In the rows, zero is written as 128.
A single turn carries every row of the set below to another of its rows. Some are shown first; where does it send the rows asked next?
j_734: [129 122 144 143 142 156 102 115 159 115 135 147]
j_930: [107 136 115 130  96 139 122 114 117 111 141 113]
j_781: [125 146 111 141 107 143 121 135 115 111 135 114]
j_76: [133 109 111 102  92 127  98 137 116 116 123 126]
j_948: [128 158 122  84 138 120 124 142 155 137 121 144]
j_394: [143 123 108 146 111 124 133 151 120 127 122 103]
j_334: [111 134 163 127 160 132 121 135 140 110 107 138]
j_937: [107 106 116 124  82 113 130 125 112 118 130 126]
j_133: [123 168 137 104 129 125 127 141 129 135 111 158]
j_977: [141 113  96  99 118 131 105 121 126 130 136 107]
j_327: [132 126 105 118 122 136 122 108 118 128 134  96]
j_640: [130 107 115 126 117 110 144 140  97 133 128 125]
j_37: [135 148 127 110 130 105 137 158 152 148 103 139]
j_748: [122 167 128 127 111 117 129 129 154 149 110 143]
j_974: [102 114 158 113 164 118 132 108 142 130 115 143]
j_712: [120 113 123  97 118 128 123 143  96 103 130 128]
j_999: [114 119  94  99 117 124 130 132 138 122 153 108]
j_714: [130 145 136 101 106 109 112 155 150 134  98 153]
j_410: [109 127 159 153 134 119 125 109 154 130 103 133]
j_903: [118 103 136 138 147 128 136 137 176 124 143 141]
j_239: [110 146 126 100 104 103 131 134 161 146 117 153]
j_776: [115 122 161 116 141 132  94 100 146 122 103 138]
j_749: [134 122 107 127 111 128 128 154 137 110 129  93]
j_364: [102 113 104 116 102 111 142 127 114 129 147 130]
j_451: [122  85 143 122 120 124 105 119 160 126 129 162]
j_322: [136 100 111 115  92 115 111 142 128 119 117 106]
j_761: [107 126 109 104 121 129 138 148 125 101 147 112]
j_459: [ 95 112 149 120 125 113 116 107 177 128 115 134]
j_126: [141 110 117 118 126 125 128 126  94 125 120 112]
j_683: [141 103 147 152 131 134 109 140 163 120 118 145]
j_291: [138  91 137 123 157 131 118 114 156 136 130 145]
j_650: [110 113 153  98 155 123 112 138 167 111 112 132]
j_73: [116 107 148 113 140 142 110 140 159 103 140 165]
j_957: [129 145 131 101 128 106 134 122 130 158 108 156]
j_647: [107 109 146 150 132 129 134 117 148 125 141 164]
j_519: [108 106 155 132 143 102 136 145 162 123 106 132]
j_721: [138 153 129 104 116 121 106 116 149 152 104 143]
j_555: [117 133 118 111 100 141 109 149 105 100 133 135]
j_962: [130  99 157 141 147 130 128 139 133 121 124 164]
j_916: [104 121 162 131 119 121 103 139 167 106 102 138]

j_977 goes to j_640
j_37 goes to j_714
Now these:
j_291 goes to j_962
j_916 goes to j_459
j_761 goes to j_749

A single turn carries every row of the set below to another of its rows. Some are shown first; where does it send the rows asked next?
j_757: [132 120 131 143 132 151 115 143 100 142 157 143 125  96 157]
j_622: [124 137 131 136 121 133 140 111 144 123 111 134 138  86 123]
j_840: [120 137 133 133 124 134 136 110 146 117 117 131 134  86 122]
j_812: [123  86  93 125 154 141 171 131 107 117 126 116 119 132 129]
j_426: [100 153 125 107 126 125 132 147 125 131 144 124 156 143 155]
j_415: [129  92 117 142 163 161 149 149 133 111 146 103 130 134 116]
j_507: [143 130 119 163 145 140 158 109 118 150 151 129 138 140 159]
j_333: [131 117 128 139 129 145 120 139  96 143 155 145 121  96 158]
j_936: [115 126 128 121 116 121  95 141 122 158 120 129 106 125 124]
j_662: [152  86 108 131 129 148 164 154 124 133 136 126 127 137 107]
j_858: [123 135 131 131 126 131 137 106 143 119 111 137 133  87 126]
j_467: [116  99 121 129 163 150 141 122 122  94 125 105 112 151 133]
j_307: [129  98 112 145 139 158 155 154 130 130 137 103 140 131  99]
j_328: [141  99 104 129 125 143 170 133 109 129 106 128 122 155 134]
j_770: [107 106 121 142 148 162 130 145 117 120 134  90 132 148 107]
j_881: [130 122 136 128 152 138  85 133 135 143 105 139 124 131 145]
j_847: [116  85 110 120 161 141 146 134 117 106 138 108 118 129 105]
j_100: [108 136 114 137 133 138 110 134 120 164  96 122 126 124 154]
j_704: [147  85  99 127 152 144 165 136 115 126 111 132 139 132 118]
j_47: [150 123 140 138 148 122 121 103 130 141 141 138 151 136 100]
j_186: [123  89 107 113 149 132 142 121  89 116 110 123 118 148 118]
j_293: [137 104 134 142 120 161 145 154 137 123 139 109 123 156 104]
j_441: [109 140 120 143 125 145 126 133 145 151 108 114 109 126 168]
j_64: [124 120 128 142 135 148 118 138  96 137 155 141 122  95 159]
j_833: [117 136 119 158 161 136 137  94 121 143 132 114 158 129 125]
j_758: [141 126 138 131 138 138 109 131 153 139 107 144 108 132 160]
j_141: [126 127 125 152 121 125 149 114 113 145 176 114 113 138 129]
j_691: [116 144 134 100 142 124 126 139 135 117 139 135 158 146 163]
j_728: [116 145 134  96 120 117 129 146 133 124 151 135 150 144 142]
j_241: [119 128 114 137 127 106 144  94 104 150 139 122 135 128 101]
j_551: [122 146 132 102 137 126 128 144 133 127 137 142 164 148 158]
j_732: [112 142 131  90 126 112 126 140 122 123 146 137 145 144 146]
j_348: [106 150 119 104 123 120 143 141 123 132 137 130 156 146 160]
j_895: [152 100 119 137 130 158 144 150 116 139 111 132 147 155 109]
j_330: [150 112 140 140 155 124 134 101 119 126 165 142 116 141 142]
j_128: [118 130 131 120 113 119 116 132 138 142 120 126  85 128 144]

j_662 goes to j_307
j_895 goes to j_293
Now these:
j_833 goes to j_330
j_728 goes to j_426
j_441 goes to j_881
j_858 goes to j_333

A single turn carries every row of the set below to another of its rows. Some are shown first; where does it send the rows asked next?
j_148: [144 146 133  91 158  97 147 117 146 133 146 163 144 148 108 129 142 119
 156 122 107 160 138 109 113 127 149 127 105 102 143 132 106  58 150 130
 156 133 104 139 108 138 133 139 133 160 142 138 133 124 142 124]
j_902: [120 128 148 133 100 172 154 121 145 133 141 137 108 143  82 118 114 151
 124 128  77 149 160 164 115 143 122 141 140 148 133 143 104  86 147 134
  93 139 109 123 113 113 153 129 204 174 145 149 132 137 118 134]
j_735: [115 133 158 101 113 144 169 121 110 126  98 119 131 139 134 161 175 166
 156 127  84 152 130 128 117 131 161 123  87 106 121 114 135  89 124 127
 120 151 121 131 112  91 138 150 133 144 147 138 157 135 151 142]
j_429: [106 123 139 128 117 157 150 132 127 116 164 154 129 129  94 123 107 152
 151 136  95 163 151 134 116 114 131 122 162 130 114 146 129  82 153 139
 125 144 126 126 116 118 145 143 230 144 135 106 142 176 145 123]
j_160: [ 90 128 163 122 144 120 125 113 117 110 130 130 153 143  88 151 101 141
 191 123 104 144 137 135 132 121 122 113 121 115 123 127 104  96 130 123
 114 121  81 149 112 144 114 151 192 176 161 118 149 112  90 145]
j_625: [134 153 134 119 147 118 113 124 148 104 163 138 121 126 131 140 150 138
 171 142 118 146 127 141  90 129 158 128  92 112 128  77 113 106 135 128
 131 116 113 132 136 112 166 157 151 161 131 161 139  98 135 114]
j_616: [131 156 153  98 142 124 133 100 138 129 120 136  89 138  90 145 144 158
 164 101 124 108 157 143 114 129 131 138 142 116 144  81  81  99 147 150
 126 132 107 126  94 102 138 130 192 166 136  80 109 164 147 108]
j_852: [127 131 170  84 139 140 138 134 136 146 112 155 131 168 132 142 172 148
 193 150  70 149 147 138 114 115 166 135  79 101 140 110 127  87 153 133
 105 128 100 164 138  98 130 187 182 146 120 130 127 149 152 104]
j_651: [ 92 120 182 134 142 130 107 100  96 119 156 145 142 132 113 135 109 153
 197 115 103 165 134 128 132 117 157 128 126 121 155 128 109 115 148 152
 104 124  83 134 119 153 145 146 188 152 150 128 155 112 103 133]
j_636: [141 148 131  78 164 100 141 116 143 114 150 156 134 134 108 125 142 120
 162 126 110 161 140 108 109 120 141 133 111 109 134 133 111  55 146 127
 147 120 110 133 110 133 137 135 128 152 147 147 116 122 131 122]
j_230: [131 154 154  89 114 107 116  98 121 143 125 130 109  99 112 108 139 153
 152 113  92 133 153 156 111 113 131 138 160 147 133  76  82 112 156 154
 118 145 112 108 105 122 140 151 171 164 128 101 115 150 148 123]
j_670: [134 157 129 115 158 122 117 125 143  99 167 141 112 124 121 143 149 135
 175 137 114 147 138 125  89 128 160 134 103 108 119  83 120  98 140 143
 132 115 114 138 133 120 168 150 145 156 137 158 123  99 123 113]
j_473: [117 132 164  72 141 148 145 130 131 137 107 146 117 157 126 140 171 145
 194 150  67 139 153 142 114 120 162 137  85 100 133 118 143  80 139 140
 102 127 108 175 131  98 122 177 175 139 121 138 117 144 155 110]
j_438: [125 122 138 130 141 151 143  90  96 140 114 114 103 130 127 119 133 139
 162 106 109 122 140 148 128 103 162 105 131 167 146 105 105  99 151 145
 131 115 115 153  93 110 107 143 189 155 119 119 128 160 148 125]
j_782: [123 130 161  89 111 147 175 125 105 124 105 126 126 137 139 154 173 164
 165 125  73 139 140 127 114 128 163 133  96 107 122 111 142  88 128 131
 112 143 127 141 115  94 136 143 140 131 155 148 146 130 146 137]
j_287: [136 117 136 127 121 131 139 117 108 140 125 132  93 137 133 153 117 130
 174 106  78 119 156 131 143 109 135 107 140 150 145  61 101  93 150 142
 115 128 123 167 108 105 122 150 190 165 131 114 138 144 131 114]
j_274: [ 89 148 178 104 127 103 134 121 109 121 142 153 119 166  97 143 118 169
 176 119  75 144 135 154 134 106 161 134 131  98 127 135 122 118 115 147
  72 157  79 135 122 144 123 138 191 184 131 113 142 129 133 137]
j_124: [113 123 154 125 120 174 146 117 160 139 145 146 102 156  84 126 117 142
 139 132  84 149 156 159 117 143 122 144 137 150 144 147 105  93 151 145
  88 123 107 126 119 114 156 123 220 160 136 146 128 147 130 115]
j_621: [109 123 138 132 118 156 142 130 131 109 166 145 124 134  88 132 107 159
 163 154  97 157 153 142 107 128 115 115 146 127 108 123 122  98 158 138
 120 136 147 126 121 106 152 140 236 142 131 117 150 164 134 131]
j_576: [101 142 179  99 122 114 141  94  94 111 132 144 127 169 111 135 123 168
 193 127 105 133 110 147 113 143 131 141 102 119 130 135 100 119 132 123
  64 148  97 124 115 134 122 122 198 147 145 111 143 133 130 151]

j_670 goes to j_782
j_625 goes to j_735
j_438 goes to j_616
Now these:
j_124 goes to j_621
j_651 goes to j_576

A single turn carries every row of the set below to another of its rows. Some are shown first; where does it send the rows asked next?
j_500: [ 88 143 139 153 115 119 137  82 143 146  84 146 105 102 113 117 121 134
 130 168  76 114 152 140 136 118 104 140 157 111 152 101 127 110 148 147
 151 109 144 117 158 143 152 110  99 124 136 164 110 151 163 130 109 157
 127 123 105 171 142 118 130 140 132 137 151 135]
j_168: [ 89 127 148 126 120 108 118 152 113 159  75 138 138 136 128  98 122 151
 149 145 110 106 123 139 116 100 128 203 125 123 165 154 121 107 140 158
 138 126 129 111 133 106 142 111 103 114 141 140 111 139 157 118 124 176
 115 138 136 142 131 123 108 143 142 123 175 169]
j_465: [107 138 111 123 107 139 126 119 122 144  80 146 107 115  97 158 119 155
 161 175 136  98 108 117 144  67 110 155 128 151 116 142 109 145 135 142
 149 120 118 137 129 111 121 150 147 117 140 110 115 112 159 107 109  98
 117 128 150 128 151  98  77  91 131 129  95 147]
j_78: [ 83 130 152 139 125 103 119 133 119 146  71 145 133 130 126 116 124 140
 154 148 120 104 116 135 111 108 124 204 129 119 166 145 112 117 141 159
 134 114 117 106 136 105 152 109  87 122 157 143 104 139 159 123 124 159
 119 125 124 132 131 128 101 147 142 137 171 178]
j_836: [ 93 137 141 152 115 113 120 101 140 154  83 136 118 124 102  99 120 146
 133 154  61 123 161 142 128 101  90 146 172 118 142 113 120 110 146 144
 157 126 152 126 160 146 156 104 129 129 134 153 105 147 174 117 112 157
 125 133 110 151 158 101 142 134 144 135 142 139]
j_919: [107 143 156 139 122 105 121 105 132 148  84 146 128 130 101 121 134 127
 147 114  67 137 164 117 128 122 101 146 138 114 134 100 139 112 146 164
 176 107 150 134 149 162 143 104 125 107 130 141  88 116 170 142  98 155
 126 140 112 155 166  99 136 112 146 158 135 144]
j_17: [107 145 152 139 119 107 118  93 127 137  94 154 123 111 101 127 129 124
 140 118  69 137 165 118 129 134 114 139 132 107 137  97 147 118 146 161
 169 105 143 135 152 156 139 110 106 104 127 147  91 118 164 137  96 138
 124 132 112 160 153 104 127 121 130 155 139 143]
j_264: [ 82 147 116 128 112 142 111 121 129 143  96 157 108 110 104 161 121 144
 150 181 156 105 102 130 135  75 119 150 143 158 117 140 113 143 138 131
 139 115 125 131 129 103 119 153 142 106 147 124 113 124 154 111 132 108
 109 127 156 140 142 107  81  90 149 129  99 132]
j_878: [ 97 147 159 130 122 111 119 112 130 152  91 150 125 130 109 111 130 131
 145 119  74 138 156 122 131 121 105 144 126 108 137 110 142 102 152 164
 172 112 168 143 151 153 134 114 132  93 124 140  96 124 164 137 109 160
 124 146 125 168 167 106 145 110 153 152 143 134]
j_161: [103 138 112 116 109 146 147 129 128 160  73 147 105 118 112 157 123 153
 164 186 144  87  97 117 154  62 110 155 115 154 120 139 114 128 136 149
 154 114 132 129 124 113 115 149 152 107 135 111 125 118 152 122 115 134
 122 136 156 151 150 107  80  83 143 124 105 135]
j_89: [119 139  92 106 113 120 129 142 127 135 125 105 126 133  94 163 142 150
 154 152 144 115 115 103 142  61 144 127 114 160 134 146 128 127 145 142
 151 130 138 132 107 138 134 142 151 110 114 116 105 112 125 125 133 109
 121 128 154 113 136 115  85  81 136 145 102 124]
j_99: [ 98 122 134 124 118 110 124 147 107 153  74 136 140 120 123 107 128 151
 153 140  95 107 131 128 113 105 132 197 124 127 161 144 129 118 136 155
 133 124 119 109 134 113 148 103  89 119 141 146 112 132 160 116 108 157
 115 135 128 135 122 122  89 151 122 117 168 178]
j_464: [109 145  96 121 119 120 129 129 138 127 126 114 125 126  94 184 147 135
 150 158 158 115 111 105 133  70 144 127 130 166 134 134 123 135 142 137
 147 116 127 120 107 140 143 137 134 114 131 125  97 116 126 136 139 107
 121 117 144 109 132 118  77  82 142 156 100 125]
j_869: [ 90 139 140 137 118 126 146 106 139 161  74 137 111 116 119  99 126 148
 142 163  66 113 147 135 138  98  89 142 145 113 146 111 126  98 152 148
 157 121 169 127 158 145 151 106 132 118 128 155 118 152 166 128 107 170
 131 141 114 169 160 116 144 129 146 130 152 133]
j_932: [ 79 132 139 119 131 121 132 151 112 152  72 144 138 115 134 115 139 147
 163 142 109 108 114 121 105 104 123 190 121 132 157 141 127 116 146 145
 123 119 137 111 135 112 156 101  95 109 155 157 115 142 157 123 114 157
 116 141 127 134 128 132  96 146 141 121 171 175]
j_908: [116 147 107 140 121  98 131 135 143 133 119  91 138 136  91 160 159 146
 137 142 123 108 117  95 118  65 162 125 111 153 158 119 133 101 147 160
 160 128 126 116 111 143 188 132 140 133 123 143  82 138 117 129 135 119
 126 115 121  96 118 128 106 110 131 153 121 134]
j_183: [ 87 124 145 130 130 107 124 150 117 153  66 137 144 135 123 112 135 148
 164 136 105 108 120 126 103  95 113 201 135 132 155 145 113 119 140 151
 134 122 126 110 135 116 160  98 105 122 160 144 105 136 165 122 113 158
 119 138 120 116 142 120 101 142 148 133 163 184]
j_388: [ 95 152 162 139 122 111 125  87 133 135  90 161 115 111 112 132 129 116
 144 128  89 132 150 120 133 136 111 140 122 100 143  98 142 109 154 166
 166  97 151 134 151 149 138 118 101  97 132 148  94 124 160 148 107 147
 128 130 115 171 156 118 133 119 142 162 148 138]
j_503: [ 83 155 157 130 129 120 124 107 133 146  95 159 122 114 116 124 137 122
 144 123  86 139 148 119 126 130 109 134 127 111 138  98 148 104 158 156
 159 103 168 137 150 151 138 111 118  87 133 155  97 132 160 147 111 159
 123 143 122 173 158 118 139 112 155 152 146 131]
j_619: [ 96 137 111 133 106 136 115 133 136 162  88 146 118 129 100 156 122 148
 143 179 143  98 117 133 140  67 120 159 161 171 114 134 117 136 124 137
 154 116 117 118 123 118 119 140 151 114 141 117 109 116 160 116 128 142
 107 131 156 143 143  89  75  84 153 125  93 130]
j_45: [106 143 107 126 118 115 132 134 148 140 119 111 126 147  99 177 145 133
 148 163 170 108 105 113 140  63 138 136 130 163 139 137 115 120 142 146
 159 113 131 114 104 140 138 140 147 113 130 117  96 118 125 145 150 140
 124 120 148 120 141 116  88  72 160 162 105 119]
j_909: [101 155 117 142 125 101 133 132 150 135 119  97 131 139 102 163 156 138
 135 152 144 104 102 102 122  69 161 126 104 148 164 122 127  92 154 162
 159 122 135 114 111 135 182 141 138 125 126 144  84 148 110 139 150 135
 129 112 126 110 121 140 116 105 147 160 131 124]
j_588: [121 142 101 111 109 120 138 127 131 134 121 112 112 130 100 166 134 142
 149 168 159 105 107 107 155  71 150 131  97 146 146 147 127 118 146 154
 157 120 134 127 107 130 124 153 138 108 109 111 108 115 116 133 140 120
 127 120 156 133 130 126  87  82 132 149 114 117]
j_927: [129 135 106 128 106 106 135 124 141 137 113 105 119 148  92 171 130 137
 145 166 159  99 113 112 155  65 144 142 117 151 144 141 116 118 135 161
 171 115 117 114 104 138 130 146 140 123 115 104  97 109 126 138 138 134
 131 113 147 123 136 112  83  77 137 159 108 124]
j_155: [120 145 117 143 115  93 130 138 146 142 114  87 135 155  92 148 149 146
 131 148 129 101 113 105 130  60 159 136 105 144 164 130 126  88 146 172
 174 130 128 116 110 139 179 140 149 133 114 130  82 138 117 130 144 141
 129 117 129 108 125 125 119 103 140 156 127 126]
j_951: [102 137 138 147 116 116 139  86 133 141  74 138 107 107 105 110 121 146
 145 157  58 114 154 128 134 107  90 142 147 105 146 108 120 115 149 149
 155 119 146 128 161 145 157 106 112 132 133 152 111 144 170 120  94 134
 134 129 100 149 155 111 133 142 124 137 146 151]
j_529: [117 148 110 138 114  99 132 127 140 132 120  94 126 131  97 155 147 143
 130 152 131 103 112 103 133  73 171 127  92 138 169 125 135  93 150 171
 165 128 126 116 111 132 175 146 129 127 108 138  87 140 108 129 140 124
 128 111 130 116 111 137 110 113 123 150 132 126]
j_65: [ 73 149 146 143 125 126 129  93 138 143  87 149 104 105 117 107 124 140
 139 162  81 122 140 138 128 110  91 137 148 106 147 114 122 109 160 141
 143 118 168 134 163 134 154 115 119 114 138 163 114 160 164 123 119 141
 126 133 112 163 157 126 146 137 149 138 154 136]
j_811: [110 150 106 126 121 107 133 149 138 141 124  91 134 136 100 147 156 151
 135 145 125 108 111  99 125  62 166 122  96 148 161 129 139  90 152 160
 158 136 144 123 111 136 178 139 151 119 111 144  90 145 110 127 143 131
 124 125 135 112 119 136 117 105 136 145 129 123]
j_567: [104 136 109 132 103 140 140 115 135 156  78 151 106 113 108 170 121 141
 149 190 146  85 109 124 153  76 125 157 138 161 122 125 119 134 125 146
 158 103 107 111 122 117 116 145 130 117 140 117 118 114 154 128 114 141
 118 123 149 155 134 101  64  87 135 126 101 133]

j_567 goes to j_264
j_168 goes to j_183
Now these:
j_89 goes to j_927
j_65 goes to j_869
j_909 goes to j_811
j_919 goes to j_17

